Families of rows that turns and mirrors carry onto each other, the same ones carrying the whole set onto itself: the rest of each named row's family, in list order:
7 families of 4 rows:
binam: [ -8  41   1 -16 -22  34 -17  17   9   0]
Sif: [ 26  -6  29  39  26   7 -50  15 -22 -33]
foz: [-11  42   7  25   9  16 -16 -11 -40  32]
Zab: [-11  32  16  28  37   6 -16   9 -49  10]
basav: [ 27  -9  20   8 -10  41 -26  24   6 -45]
ninik: [  3 -17  -7  20   0  46 -38  22   4 -47]
gedi: [ 26 -26  14  46  29  20 -44  23 -29  -9]
zavak: [ -3  50  11  19  24  17 -31   9 -42  26]
Dad: [ 21 -10  22  44  36   5 -26  -1 -46 -13]
Relad: [ 33   3  29  41  35  26 -39  14 -46 -22]
dadoz: [-12  43  15  -4 -23  39   0   4 -16  14]
dif: [  6  29  -8 -11 -44  29 -19   4 -13  14]
sovu: [ -9  25   3   0 -37  28 -19   2  14   6]
Fepif: [  3  40 -16 -15 -19  33 -35  -7   3  -8]
giku: [ 25 -24  16  20 -14  20 -29  15   8 -38]
pilo: [ 27 -10  -2   9 -24  26 -41   1   0 -47]
lem: [ 13 -13   2  17 -15  50 -35   3  18 -34]
nume: [ 25 -16  12  39  25  29 -30  34 -53  -1]
Megok: [ 24   6  28   6 -32  39 -34  10  13 -30]
Fakof: [ 23  37   1   5   5  18 -28   3 -51  36]
gagav: [  0  36 -10 -13 -17  34 -13 -15   0  15]
dogif: [-10   9  15  24  18  27  -8  -8 -60  28]
tevup: [ -9  24  -6  26   6  15 -18  11 -60  29]
nalu: [ 12  24   1  16  26   6 -18   4 -46  39]
Kuza: [ 14 -15  -1  45  26  15 -42  11 -48 -29]
Fud: [  0  27  12  -3 -39  33 -29 -10 -10  29]
bopom: [  4 -28  11  27  35   9 -28   5 -31 -28]
bugiz: [ 11 -13  11   0 -19  14 -52   1  20 -29]

The rest of the family of Fepif: ninik, nume, Fakof
The rest of the family of Kuza: dif, pilo, tevup
The rest of the family of Zab: Sif, dadoz, Megok
The rest of the family of Dad: foz, sovu, giku
The rest of the family of lem: gedi, gagav, nalu
The rest of the family of binam: basav, zavak, Relad

Families of rows that turns and mirrors carry onto each other, the same ones carrying the whole set onto itself: the rest of each named row's family, in list order:
5 families of 3 rows:
pana: [ 42   5 -25  16  -7 -18 -10  -7  14  37  27]
bedo: [ 47   8 -31  32 -11  -3  -4  15   1  15  26]
nuluf: [-14  -9  13 -17 -38 -20   3 -35  -5  14  15]
Desoz: [ 42 -16 -33  11  -8  -4 -12  -2  21  13  42]
vipom: [-13  12  12  11  -3   1  14  37  -5 -37 -10]
dugup: [-19 -10  26  -1 -18 -30  30 -19  13  12 -24]
nele: [-12  -8  39  -4 -31 -17  29 -16  15  12 -15]
bobe: [-18 -16  14 -17 -15 -11  17 -31   1  25 -17]
duv: [  8 -14  19  12 -29 -27  15 -33  -1  20 -25]
gafeb: [-31  -3 -20  10   4  12  35  21  14 -30   7]
Nedep: [ 44   5 -20  18  -4  -1   0 -11  21  40  23]
bar: [ 31 -28 -10  24  -1  17 -11  15   9  28  39]
luba: [-17  -4   3  -1 -10  11  28  52   8 -26  19]
dab: [ -3   8   4  12   7   2   6  54  15 -32  16]
mos: [ -1  19   0   7   3   9   8  41  25 -38  20]

The rest of the family of nuluf: gafeb, bar
The rest of the family of nele: Nedep, mos
The rest of the family of dab: pana, dugup
The rest of the family of bobe: Desoz, luba

Families of rows that turns and mirrors carry onto each other, the same ones carrying the whole set onto itself: the rest of each named row's family, in list order:
4 families of 4 rows:
Kinem: [-60  -5 -19  -1  25 -21  13 -19  -4 -22 -33]
biki: [-15  27 -46   0 -29  -2  21 -38 -76 -32  -2]
Rop: [-23  15 -47   5 -38 -11  10 -42 -66 -36  13]
Kevu: [-48  42   4  11 -18 -54  37 -53 -36  -6 -29]
Miz: [-13  25 -41 -26 -20 -26  37 -32  10 -60  15]
Safos: [-49  17 -26  -9  29 -10  31   2 -15 -25 -42]
pez: [-59  35  -7   8 -16 -60  22 -50 -50  -1 -17]
regim: [-18  28 -34 -14 -28 -22  43 -20  12 -63  10]
bala: [-28  15 -48 -33 -11 -29  22 -25   6 -57  21]
pagep: [-49  46   4  22 -28 -51  43 -42 -31 -11 -28]
Siket: [-30  24 -46  -4 -40   9  16 -37 -69 -45  -3]
bedav: [-36  29 -38 -38 -22 -21  33 -30  12 -64   7]
kel: [-65   7 -18  -8  19  -4  19 -16 -12 -28 -50]
niku: [-62  50   0   0 -30 -49  33 -53 -43 -13 -26]
buza: [-19  36 -49  -1 -28   0  27 -21 -78 -33  -4]
toris: [-44   4 -24  -8  32  -9  24 -10  -8 -26 -41]

The rest of the family of bala: Kinem, Rop, pez
The rest of the family of biki: Kevu, Miz, toris
The rest of the family of kel: Siket, bedav, niku

Families of rows that turns and mirrors carry onto each other, the same ones carrying the whole set onto itself: the rest of each named row's family, in list order:
4 families of 8 rows:
lonob: [ 25 -25  -4  15 -37   3 -52  28  15  -4  -5  -8 -25]
Tevi: [  6  -7   4  44 -22  20  -3   1  16 -21   3  19 -23]
kezes: [-20  20   1 -26 -10 -19 -37   8  23   2 -17 -28  -5]
tarun: [-25 -18 -19 -13  30  22  21 -12 -12 -17  19 -17 -11]
Dobi: [ 22 -14  12  37 -18  -7   3   7  14 -31  17  12 -24]
vaga: [-19  22  14 -27 -13 -15 -33 -14  18  11 -20  -9 -25]
fodug: [  3 -39 -12 -43  24  13  17 -15   8 -12  24 -32 -28]
rafo: [ 30 -47  11 -12   8  10  24  19   1 -26  -2  34  -2]
Vovav: [-38  14   9 -17   0  13 -28 -20  14  13 -24 -14 -23]
zamu: [  3  -8 -25 -46  22   1   8 -15   7 -16  31 -16   0]
Rugus: [ -3  -9   5 -69   1   8 -31   7   0   4   4 -16  10]
rur: [ 21 -56   4 -13  38  14  13  -2  23 -34  -1 -21 -24]
nuzut: [ -3 -14 -23   0 -17 -26 -34  40   7  24 -15  -2  -3]
fodi: [ 24 -25  10  34  -9 -13  14  10  38  -9  10  13 -26]
geka: [ 25 -31  19 -25  42  11  -4 -26  31 -32  15  -9  -9]
detu: [-10   6 -18 -49 -10   0 -36 -10  25  12 -26 -18 -25]
Pup: [  7 -28  16  23 -14  25 -61   9   1  10 -10  11 -18]
kot: [-11 -22  13 -62   1   5 -25  -3 -20  22  10 -11 -11]
Rudon: [ 10 -33  30 -22  47   7   3 -14  15 -39 -10 -11 -11]
Zotem: [ 40 -57   6 -10  21   7  15   6  25  -9   6  30  -6]
Nute: [  0 -35  25   1  40  36  -3 -11  10 -41 -10  -6  -8]
zup: [ 30 -29   6  24 -34   6  -2  30  29 -25  -6   5 -27]
deg: [  2  -5 -32   1 -12 -23 -37  16   2  21 -24  23 -12]
sev: [-25 -27  11 -50   8  34 -13  -3 -19  16   0  -8  -7]
pak: [ 17 -44  -1   8   7  35  13  17  -1 -21 -10  38   1]
meb: [-13 -16 -22 -30  36 -10  13 -15 -10 -12  20 -23 -15]
Ruke: [-19  -8 -36   6  -6   5 -35   7  -4  30 -21  16 -14]
raf: [ 28 -33  20  23 -10  -5 -62  17   4  -2  -8  10 -16]
bozun: [ 20 -37  30  23 -17 -11 -42  31  23  12  -6  -2 -19]
Popad: [ 34 -54   2   4   5  13  19  24  28 -32 -18  10 -18]
Zuku: [  7  -9 -37 -12 -19  -7 -56  14  13  14 -22 -10 -21]
tam: [ -6 -18  -3 -71   0  16  -8 -13  10  11   3 -22 -25]

The rest of the family of Nute: Tevi, tarun, Vovav, Pup, sev, pak, Ruke
The rest of the family of fodug: lonob, rur, detu, zup, Popad, Zuku, tam
The rest of the family of Rugus: kezes, zamu, nuzut, fodi, geka, Zotem, bozun

